Where one turn sends some rows of the set: a few examples, then the rows asked
suz: -57; 17; -17; 46; -32; 18; -24; -25; 6; 3; -3; 22; 0; 7; 20
maz: -23; -2; -40; 15; -25; -20; -7; -3; 38; 28; -19; 23; 12; 1; 9
Rati: -1; -19; 10; 19; 0; -8; -3; -8; -1; 14; -3; 12; 40; 1; 36
fevu: -21; -23; -39; 39; -9; -39; 18; -34; -31; 14; -35; -7; -11; 14; -12
Bip: -35; 22; -40; 6; -31; -4; -13; 9; 11; -3; -3; 34; 34; -6; 23
Kes: -52; 15; -8; 36; 13; 11; -5; -7; -44; -30; -8; -21; -16; 9; -53
gadus: -1; -10; -20; -16; 19; 32; 8; 0; -29; 33; -42; 41; 30; -21; -46
vevu: -54; 1; -16; 51; -24; 12; -22; -35; 22; 15; -12; 9; -10; 7; 8
Vora: -66; 22; -15; 38; -28; 28; -26; -23; 0; -20; 5; 14; -2; 2; 4
vosef: -7; -4; -36; -16; 22; 30; 7; 8; -22; 25; -43; 55; 30; -24; -36
seg: -48; 35; -12; 37; 2; 7; -3; 3; -62; -22; -2; 0; 10; 16; -10
renon: -8; -10; -21; -20; 26; 42; 6; -4; -27; 20; -35; 36; 26; -26; -58
Lera: -3; -13; -20; -17; 23; 33; 9; 0; -27; 33; -42; 36; 25; -22; -54
Rari: -41; -3; -33; 19; -4; -12; 12; -26; -47; -47; -13; -23; -9; -8; -43
dit: -31; -24; -34; 30; 2; -24; 14; -36; -26; -13; -29; -24; -22; -2; -43
lotu: -35; 15; -37; 24; -15; -13; 13; -21; -67; -38; -7; -3; 10; 3; -8
Ves: -26; -4; -15; 61; 9; -21; 5; -9; -22; 36; -32; -7; -14; 28; -15
Dogod: -15; -37; 20; 6; 18; 5; -5; -22; 22; -18; -2; -21; 5; -13; -31
fodum: -5; -2; -21; -19; 19; 39; 9; 1; -34; 24; -37; 43; 35; -22; -41
Pup: -15; 3; 14; 3; 2; 13; -3; -6; -22; -30; 12; 8; 44; -8; 27
fona: 1; -43; 16; 19; 14; -9; 0; -22; 22; 19; -12; -7; 12; -4; 1
zat: -6; -11; -34; -16; 26; 31; 4; 5; -11; 26; -48; 45; 23; -26; -44
Duve: -67; 12; -11; 36; -21; 27; -26; -30; 13; -21; 1; 2; -17; -3; -14
lisut: -11; 1; -35; -22; 24; 35; 5; 6; -28; 9; -37; 51; 32; -27; -38
gim: -24; 1; -40; 34; -15; -30; 18; -25; -53; 1; -26; 7; 10; 11; 14
puva: -52; 27; -35; -9; -27; 17; -16; 10; 7; -46; 9; 17; 20; -17; -9
nedit: -6; -6; -21; -20; 22; 41; 6; 1; -36; 19; -32; 38; 30; -25; -51
vusol: -32; 24; -19; 54; 2; -11; 2; 1; -50; 22; -18; 10; 10; 28; 11
mevav: -8; -12; -28; -21; 28; 33; 7; 4; -13; 15; -44; 43; 19; -27; -55
ked: -38; -7; -7; 48; 17; -4; 1; -13; -15; 7; -28; -28; -29; 16; -56
labaf: -11; -4; -31; -22; 28; 37; 7; 7; -21; 2; -38; 43; 23; -32; -50
rupep: -48; 5; -29; -6; -12; 11; -16; -1; 35; -36; -4; -4; -6; -20; -47
Zoneb: -62; -3; -13; 45; -19; 19; -23; -36; 27; 2; -8; 2; -22; 1; -15
Tuvi: -34; -16; -33; 9; -10; -10; -13; -6; 54; 7; -23; 1; -10; -8; -32
Tak: -24; -10; 21; -6; 12; 22; -10; -9; -11; -49; 15; -13; 20; -16; -14

Dogod turns into Tak
gim turns into fevu
Now find these:
vevu turns into Zoneb
fodum turns into gadus
mevav turns into labaf
Bip turns into maz
Ves turns into ked

Where one turn sends some rows of the set: a few examples, then the rows asked
liru: 62; -19; 9; -11; -12; -13; 5; -18; -34; 32; -50; 36; -28; 25; -33; 7; 5; -6; -6; -55; -12; -5; 15; 3; -19; 23; 13; 16; 4; -36; 49; -52; 20; -6; 31; 14; 5; -27; 10
nedop: -18; -13; -11; -1; 20; -18; -10; 14; -3; 32; -52; -3; 2; -13; 24; 16; 17; 14; -13; 30; -64; -16; 12; -38; -44; 56; 39; 48; -14; 32; -4; -12; 22; -6; 9; -22; -25; 12; 12
bal: 53; -28; -5; 5; 21; -58; -44; -19; -9; -12; -45; 25; -16; 47; 47; 3; 16; -27; 15; -25; -18; 46; 39; -32; -36; 20; -16; 44; 1; 13; -21; -15; 30; 19; -22; -9; -40; -3; 45
piv: 17; -34; -24; -13; 9; -22; -3; -60; -9; -18; -2; -4; -11; 8; 16; 23; -33; -22; -51; -16; -37; 32; 0; 19; 19; 12; -27; -3; -35; 3; 29; 0; 12; 44; 25; -37; -27; -5; 63
Padi: 38; -22; -3; -7; -12; -24; 19; -32; -57; 10; -55; 43; -5; -3; -14; 32; 13; -2; 3; -72; -15; 41; 10; -2; -20; 39; 17; 8; 20; -1; 33; -45; 44; 8; 18; 25; -21; -41; 23
der: 24; -18; 28; -7; 30; -23; -35; 22; -22; 5; -36; 17; 36; 6; 20; 12; 30; -1; -20; 46; -45; 11; 25; -25; -19; 46; 19; 40; 22; 26; -4; 12; -3; -16; 21; -12; -34; 2; 48
nuve: -3; -16; -7; 9; 18; -34; -8; 21; -1; 28; -52; -2; 5; -3; 24; 9; 16; 12; -11; 28; -60; -17; 9; -32; -37; 56; 45; 46; -8; 42; -12; -5; 20; 1; 6; -7; -31; 14; 18
nik: 23; -15; -17; -25; 7; 1; -49; -64; 3; 8; -7; 66; 15; -18; -17; -25; -23; 9; 1; -38; -24; -3; 18; -4; 11; 26; 13; 8; 1; -1; -37; -19; 19; 51; 44; -5; -9; -25; 5
buvo: 4; 6; -17; 0; 9; -42; -14; -41; -18; -12; -20; 18; -10; 8; 24; 26; -17; -35; -49; -36; -36; 58; -3; 17; -9; -15; -42; -24; -17; 15; 35; -8; 46; 42; 25; -12; -15; -12; 33
nole: 38; -10; -16; 16; 12; -19; -19; -13; 10; 8; -46; 19; -6; 20; 23; -14; 31; -25; 0; 25; -28; -22; 15; -11; -76; 20; -28; 45; -9; -8; 15; -44; -14; -18; -23; 10; -5; 17; 5
Bas: 35; 17; -22; 5; -2; -44; -17; -15; -4; 7; -44; 35; -24; 16; 40; -15; 37; -10; 7; -21; -22; 32; 25; -26; -72; 30; -26; 41; -22; 12; -18; -55; 1; -11; -17; 2; -44; -11; 19
zuz: 32; -43; 7; -3; -24; -46; -14; -33; -18; 1; -59; 13; -1; 48; 39; -6; 14; -14; -17; 18; -23; 29; 13; -20; 11; 7; 15; 52; 2; -5; -23; 11; 22; 29; -30; -20; -20; -11; 58
gekev: -2; -18; -17; -29; -11; 9; -43; -60; 3; 17; 17; 28; -2; -28; -7; -7; 7; 14; 20; 3; -46; -8; 22; 48; -7; 26; 17; 4; 15; 17; -14; -3; 10; 42; 34; 17; -3; -33; 3
guma: 25; -27; 8; -12; 17; 3; -45; -32; 10; 9; -22; 53; -21; -26; -1; -22; -9; 21; 17; -23; -32; 32; 8; 28; 16; 11; 29; -1; 8; 31; -24; -11; 30; 63; 27; 14; 21; -23; 6
niba: 56; -31; 18; -8; 26; -15; 22; -15; -9; 18; -34; 12; -5; 21; -24; 25; -22; -10; 29; -54; -9; -6; 44; 24; -18; 38; 8; 26; -12; -16; 50; -52; 37; -10; 18; -17; 12; -8; 2
pag: 19; -3; 34; -17; 32; -14; -38; 17; -17; 0; -36; 8; 32; 0; 21; 12; 27; -4; -20; 51; -42; 8; 22; -22; -26; 41; 19; 26; 24; 24; 5; 22; -3; -23; 26; -23; -19; -9; 42
suvu: 18; -18; -33; -10; -25; -18; 23; -38; -41; 5; -76; 0; 16; 29; 6; 27; 11; 1; -19; -17; -38; 16; 13; 38; -11; 30; 37; 5; 6; 5; 32; 13; 25; 22; 23; 29; 26; -48; 49
pid: 66; -47; -16; -8; -5; -12; -3; -36; -56; -8; -58; 17; 2; 22; 0; 43; 8; -7; -2; -52; -24; 13; 10; 17; -17; 47; 21; -3; 24; 11; 32; 10; 43; 32; 13; 23; 2; -37; 51
kofuf: 34; -1; 41; -9; -13; -50; 7; -4; -8; -10; -33; 2; 39; 7; 29; -19; 17; -5; -4; 36; -13; 46; 20; -3; -3; 27; 19; 41; 17; 23; -18; 1; -7; -6; -10; -5; -31; -29; 52
katep: 17; 2; 6; -23; -6; -5; -59; -51; 37; 6; -26; 28; -8; -18; 4; -6; -26; 2; 29; -20; -31; -9; 31; 34; 4; 26; 4; 25; -21; 13; 1; -45; 6; 72; 30; 2; 13; -33; -10
gasuf: 49; -35; 7; 5; -23; -49; -8; -27; -7; 4; -56; 7; 0; 51; 32; -16; 14; -13; -13; 17; -22; 28; 20; -15; 5; 12; 13; 62; -3; -4; -26; -2; 12; 28; -29; -13; -24; -7; 60
Zafu: 35; 13; -19; -4; -14; -28; -13; -26; -14; 6; -41; 38; -23; 5; 45; -18; 28; -2; 3; -25; -19; 32; 18; -25; -61; 23; -33; 42; -23; -5; -16; -57; 5; -8; -25; -1; -45; -14; 15
Dalo: 0; -8; -15; -16; 19; -23; 24; -10; -7; 40; -51; 8; -9; 25; -9; 31; -15; 6; 12; -43; -44; 5; 57; 20; -18; 39; 37; 32; -38; -4; 41; -46; 42; -9; 41; -20; 18; -13; 7
vifan: 15; -9; 5; 12; 40; -33; -6; 5; 31; 1; -41; -20; -4; -5; 34; 5; -11; -9; 33; 5; -32; -20; 21; -15; -71; 38; 9; 29; -5; 30; 13; -21; 30; -6; -30; -6; -4; 20; -15
notu: 14; -16; 1; 21; 38; -46; -4; 5; 26; 1; -42; -11; 11; 3; 28; 1; -1; -20; 25; 23; -30; -20; 17; -13; -67; 39; 14; 33; 6; 33; 14; -18; 23; -12; -27; 11; -4; 20; -7
Ket: 13; -3; -22; -22; 12; -2; 28; -26; -34; -9; -43; 2; 47; 5; 15; 42; 4; 2; 5; -13; -32; 28; 49; 56; -23; 51; 16; 8; -9; 21; 42; -2; 15; -4; 33; 0; 23; -42; 46
Duku: 35; 12; -20; 0; -4; -22; -11; -43; -7; 1; -15; -3; -44; -11; 25; 18; -12; 4; -43; -39; -37; 19; -27; 25; -28; 5; -43; -26; -22; -7; 39; -27; 13; 44; 24; 8; -35; 1; 28
duv: 0; 2; 19; -22; 1; -33; 0; -18; 18; -4; -12; -21; -20; 7; 5; 4; -28; -14; -53; -18; -39; 48; -6; 37; 20; 5; 7; -22; -28; 16; 33; 7; 1; 21; 35; -34; -11; -11; 49
nule: 26; -5; -23; -28; 29; 2; -7; 1; -26; 22; -45; 5; 6; 37; 5; 36; 0; 5; -7; -21; -53; -8; 61; 37; -26; 50; 19; 15; -30; 1; 47; -3; 11; -13; 61; -20; 24; -22; 38
Denog: 25; -4; 38; -14; -15; -39; 13; -13; -9; -14; -33; -10; 36; -3; 34; -15; 13; 3; -1; 38; -12; 39; 10; 2; 0; 33; 27; 33; 13; 21; -14; 10; 0; -2; -17; -18; -32; -33; 51
ref: 20; -31; -15; -8; 7; 0; -33; -52; -16; 21; 3; 55; 17; -6; -21; -9; -19; 4; -12; -5; -36; 16; 11; 40; -4; 4; 20; 4; 29; 31; -34; 21; 29; 38; 13; -3; 26; -21; -22
Dosun: 6; -3; -31; -20; -6; -11; -60; -63; 2; 25; -3; 35; 19; 3; -9; 19; -31; -12; 2; -17; -46; -18; 44; 29; -14; 28; 2; 28; -9; 23; -16; -10; 23; 53; 25; -19; 2; -23; -36
ris: 22; -25; -20; 9; 17; -18; 0; -52; -3; -1; 6; 0; -7; -15; 6; 40; -16; -17; -53; -20; -24; 8; -19; 6; -38; 1; -45; -2; 8; -15; 49; -43; 36; 38; 22; -6; -12; 18; -1
Sasad: 35; -11; -11; 9; 11; -16; -26; -15; 10; 5; -49; 19; -11; 21; 21; -16; 18; -26; 1; 16; -23; -18; 15; -20; -73; 6; -36; 39; -3; -21; 20; -42; 0; -15; -27; 7; 11; 15; -6
rul: 42; 8; 10; -7; 13; -4; -54; -37; 2; 10; -31; 69; 16; -9; -17; -13; -33; -4; -10; -27; -22; 22; 22; 21; 2; 7; -6; 19; -7; 23; -14; -33; 10; 52; 23; -18; 29; -30; -32
tif: 15; -30; 3; -14; 21; -7; -4; -16; 19; 15; 8; -26; -31; -18; -7; 33; -20; 15; -57; -21; -45; 5; -13; 4; -12; 35; 9; -2; -7; 4; 37; -27; 7; 22; 48; -35; -29; 17; 15
sunub: 55; -21; 8; -3; 15; -51; -48; -19; -20; -16; -45; 34; -21; 39; 54; 3; 15; -20; 14; -32; -17; 50; 34; -31; -30; 16; -19; 25; 6; 9; -18; -3; 36; 16; -24; -12; -43; -15; 46
teres: 10; 2; 0; -14; 5; 5; -70; -28; -1; 26; -10; 40; -13; -15; 4; 23; -3; 5; 10; -4; -59; 25; 32; 60; -15; 18; 5; 16; 5; 53; -1; -11; 16; 49; 26; 0; 22; -34; -31
Fused: 1; 3; 13; 4; 19; -36; 0; -9; 25; 15; -11; -18; -28; -10; 1; 31; -19; -3; -47; -37; -39; 20; -21; 11; -40; 1; -2; -20; 11; 9; 44; -29; 42; 30; 34; -7; -3; 17; -15
lopat: -14; -22; 16; -20; 28; -21; 0; -21; 10; 0; 12; -1; 13; -7; -14; 31; -18; -24; -67; -8; -35; 44; 6; 9; -1; 11; 1; -4; -1; 13; 39; -15; 17; 5; 53; -51; -3; 3; 23

ris turns into piv
Dosun turns into nik
Now find these:
zuz turns into nedop
gasuf turns into nuve
Padi turns into Ket

